In the data rows, the value 128 means zero.
Each group lies on its own hidden line, plane or larger flat surface, and each surface passes through zero. There are 4 groups. The first row asked about is in group 0, and each new group gets the next number.
Here is the table:
[114 130 117 128 103 119 115 125 118 122 110 128 171 109 097 112 137 099
 130 147 106 127]
[105 125 113 125 106 129 110 119 115 137 101 123 163 117 102 114 125 096
 137 143 095 121]
[108 107 124 118 149 165 113 103 125 174 106 116 082 154 155 138 079 127
 155 111 101 111]
[114 119 128 127 116 126 137 139 118 132 124 123 145 119 109 112 149 098
 130 128 121 137]
[150 160 101 115 131 133 126 100 135 090 155 111 166 144 126 138 137 164
 119 135 164 107]
[156 158 094 109 132 084 124 099 132 095 128 125 182 101 094 134 149 086
 126 112 108 083]
[116 113 128 122 150 159 117 109 128 166 115 118 082 152 159 140 089 135
 147 111 115 115]
[103 100 160 136 127 131 132 160 124 162 113 145 094 115 133 112 122 109
 142 129 113 158]
[111 117 188 180 137 121 069 207 146 143 117 119 076 131 092 100 153 118
 134 129 128 182]
[168 136 153 132 159 119 161 149 149 103 178 135 080 143 162 151 143 180
 107 107 185 142]
[157 142 142 134 132 107 152 150 140 093 161 137 128 123 130 132 159 152
 107 127 166 144]
[138 139 132 134 115 109 135 141 129 104 139 136 154 114 110 121 155 126
 115 136 139 137]
[161 156 109 117 146 111 113 101 143 110 132 129 125 129 139 151 107 153
 123 120 130 095]
[135 120 137 124 155 145 136 122 136 145 138 124 075 151 163 145 106 153
 134 107 141 125]
[139 128 123 107 134 116 170 122 129 128 137 146 135 113 149 137 124 129
 132 125 132 117]
[113 119 178 174 135 126 073 195 143 141 116 118 083 134 095 102 149 119
 133 129 127 176]
[140 125 137 129 147 135 139 130 137 132 144 128 092 143 153 142 121 149
 127 113 144 130]
[113 113 143 136 123 146 133 142 124 144 127 128 107 138 140 122 123 140
 130 135 135 151]
[108 110 122 122 140 156 110 106 123 166 105 115 098 144 147 134 087 121
 151 118 102 112]
[117 113 151 144 133 162 126 142 132 151 132 132 076 155 165 133 100 179
 128 141 149 157]
[173 137 156 133 164 119 166 152 153 102 183 136 074 146 167 154 145 187
 103 101 192 146]
[146 131 101 082 132 116 200 091 123 122 143 153 155 108 165 150 114 131
 131 125 133 095]
[164 151 142 140 120 086 159 164 139 070 173 145 156 108 113 126 185 149
 094 134 177 151]
[166 156 076 120 124 108 119 076 126 084 121 106 165 135 118 158 128 117
 104 107 105 076]
[146 147 104 121 128 124 125 104 128 105 134 117 150 134 123 141 128 135
 118 123 131 106]
[098 131 107 128 087 120 104 120 107 128 091 127 198 100 079 100 137 078
 136 159 086 122]
[170 159 117 123 162 125 101 098 155 116 137 136 090 146 171 168 077 198
 122 125 145 099]
[120 125 124 124 118 118 137 131 119 125 125 124 156 114 104 114 150 092
 128 126 115 126]
[140 146 130 136 104 096 137 149 127 088 140 139 180 101 094 115 173 119
 107 148 140 142]
[150 134 087 074 129 120 207 072 120 120 146 151 168 110 171 154 109 134
 127 125 131 083]
[086 091 184 141 132 146 137 188 126 181 124 156 079 117 141 095 125 125
 153 143 137 186]
[140 145 113 122 130 130 128 112 131 107 141 119 149 137 126 136 132 148
 123 133 146 116]
[134 141 062 098 109 153 142 044 105 109 132 113 182 144 143 151 104 142
 117 132 123 075]
[126 124 154 133 136 114 133 161 137 136 128 141 107 119 127 120 138 123
 135 125 132 148]
[110 136 152 123 137 153 139 152 135 133 165 135 130 137 137 109 139 178
 141 158 188 156]
[086 108 108 119 122 162 092 092 111 180 075 114 126 137 127 121 078 092
 162 130 070 105]
[123 134 136 123 132 140 131 136 133 126 148 129 133 133 131 120 134 157
 134 143 161 139]
[184 176 092 110 157 093 105 080 152 093 134 130 137 123 136 165 103 155
 122 113 125 069]
[113 131 116 130 103 118 116 125 115 123 107 128 176 108 096 110 138 098
 131 147 104 124]
[094 096 163 147 120 169 136 159 121 161 128 129 083 150 153 116 115 160
 132 144 147 176]
[125 123 141 135 133 144 123 133 133 139 129 131 098 143 149 134 108 161
 128 134 140 139]
[129 120 167 129 146 100 157 177 143 141 132 154 098 103 137 120 142 118
 140 123 136 155]
[141 119 142 125 168 148 140 123 142 148 146 122 056 160 177 152 101 166
 132 097 150 125]
[174 169 090 107 146 084 112 088 143 089 133 128 164 111 114 150 126 116
 124 111 114 071]
[129 119 133 124 153 150 129 119 135 151 130 123 080 153 160 144 101 147
 138 109 132 121]
[095 106 132 128 098 122 150 152 104 134 120 121 170 107 086 095 178 055
 133 128 108 146]
[086 093 154 142 106 154 145 164 109 156 124 125 121 131 123 100 148 110
 134 138 130 171]
[100 105 119 119 149 172 103 094 122 187 092 110 079 156 157 136 069 120
 161 110 089 106]
[110 108 150 139 126 153 131 146 124 148 127 129 097 144 147 124 116 153
 130 138 139 155]
[170 170 075 114 127 116 119 073 132 073 142 100 180 144 119 157 134 144
 105 119 136 075]
Some rows of the table again, each followed by its group:
[086 093 154 142 106 154 145 164 109 156 124 125 121 131 123 100 148 110
 134 138 130 171] 0
[120 125 124 124 118 118 137 131 119 125 125 124 156 114 104 114 150 092
 128 126 115 126] 0
[114 119 128 127 116 126 137 139 118 132 124 123 145 119 109 112 149 098
 130 128 121 137] 0
[146 147 104 121 128 124 125 104 128 105 134 117 150 134 123 141 128 135
 118 123 131 106] 1
[108 110 122 122 140 156 110 106 123 166 105 115 098 144 147 134 087 121
 151 118 102 112] 2
[146 131 101 082 132 116 200 091 123 122 143 153 155 108 165 150 114 131
 131 125 133 095] 3
[117 113 151 144 133 162 126 142 132 151 132 132 076 155 165 133 100 179
 128 141 149 157] 0
[157 142 142 134 132 107 152 150 140 093 161 137 128 123 130 132 159 152
 107 127 166 144] 2
[141 119 142 125 168 148 140 123 142 148 146 122 056 160 177 152 101 166
 132 097 150 125] 2
[105 125 113 125 106 129 110 119 115 137 101 123 163 117 102 114 125 096
 137 143 095 121] 2
[113 131 116 130 103 118 116 125 115 123 107 128 176 108 096 110 138 098
 131 147 104 124] 2
[108 107 124 118 149 165 113 103 125 174 106 116 082 154 155 138 079 127
 155 111 101 111] 2
[129 120 167 129 146 100 157 177 143 141 132 154 098 103 137 120 142 118
 140 123 136 155] 3
[103 100 160 136 127 131 132 160 124 162 113 145 094 115 133 112 122 109
 142 129 113 158] 1
[098 131 107 128 087 120 104 120 107 128 091 127 198 100 079 100 137 078
 136 159 086 122] 2
[170 170 075 114 127 116 119 073 132 073 142 100 180 144 119 157 134 144
 105 119 136 075] 1
[095 106 132 128 098 122 150 152 104 134 120 121 170 107 086 095 178 055
 133 128 108 146] 0
[140 145 113 122 130 130 128 112 131 107 141 119 149 137 126 136 132 148
 123 133 146 116] 1
[150 134 087 074 129 120 207 072 120 120 146 151 168 110 171 154 109 134
 127 125 131 083] 3
[138 139 132 134 115 109 135 141 129 104 139 136 154 114 110 121 155 126
 115 136 139 137] 2
[123 134 136 123 132 140 131 136 133 126 148 129 133 133 131 120 134 157
 134 143 161 139] 1
[113 113 143 136 123 146 133 142 124 144 127 128 107 138 140 122 123 140
 130 135 135 151] 0
[086 091 184 141 132 146 137 188 126 181 124 156 079 117 141 095 125 125
 153 143 137 186] 1
[140 146 130 136 104 096 137 149 127 088 140 139 180 101 094 115 173 119
 107 148 140 142] 2
[134 141 062 098 109 153 142 044 105 109 132 113 182 144 143 151 104 142
 117 132 123 075] 3
[111 117 188 180 137 121 069 207 146 143 117 119 076 131 092 100 153 118
 134 129 128 182] 3
[129 119 133 124 153 150 129 119 135 151 130 123 080 153 160 144 101 147
 138 109 132 121] 2
[125 123 141 135 133 144 123 133 133 139 129 131 098 143 149 134 108 161
 128 134 140 139] 0
[126 124 154 133 136 114 133 161 137 136 128 141 107 119 127 120 138 123
 135 125 132 148] 3
[166 156 076 120 124 108 119 076 126 084 121 106 165 135 118 158 128 117
 104 107 105 076] 1
[086 108 108 119 122 162 092 092 111 180 075 114 126 137 127 121 078 092
 162 130 070 105] 2
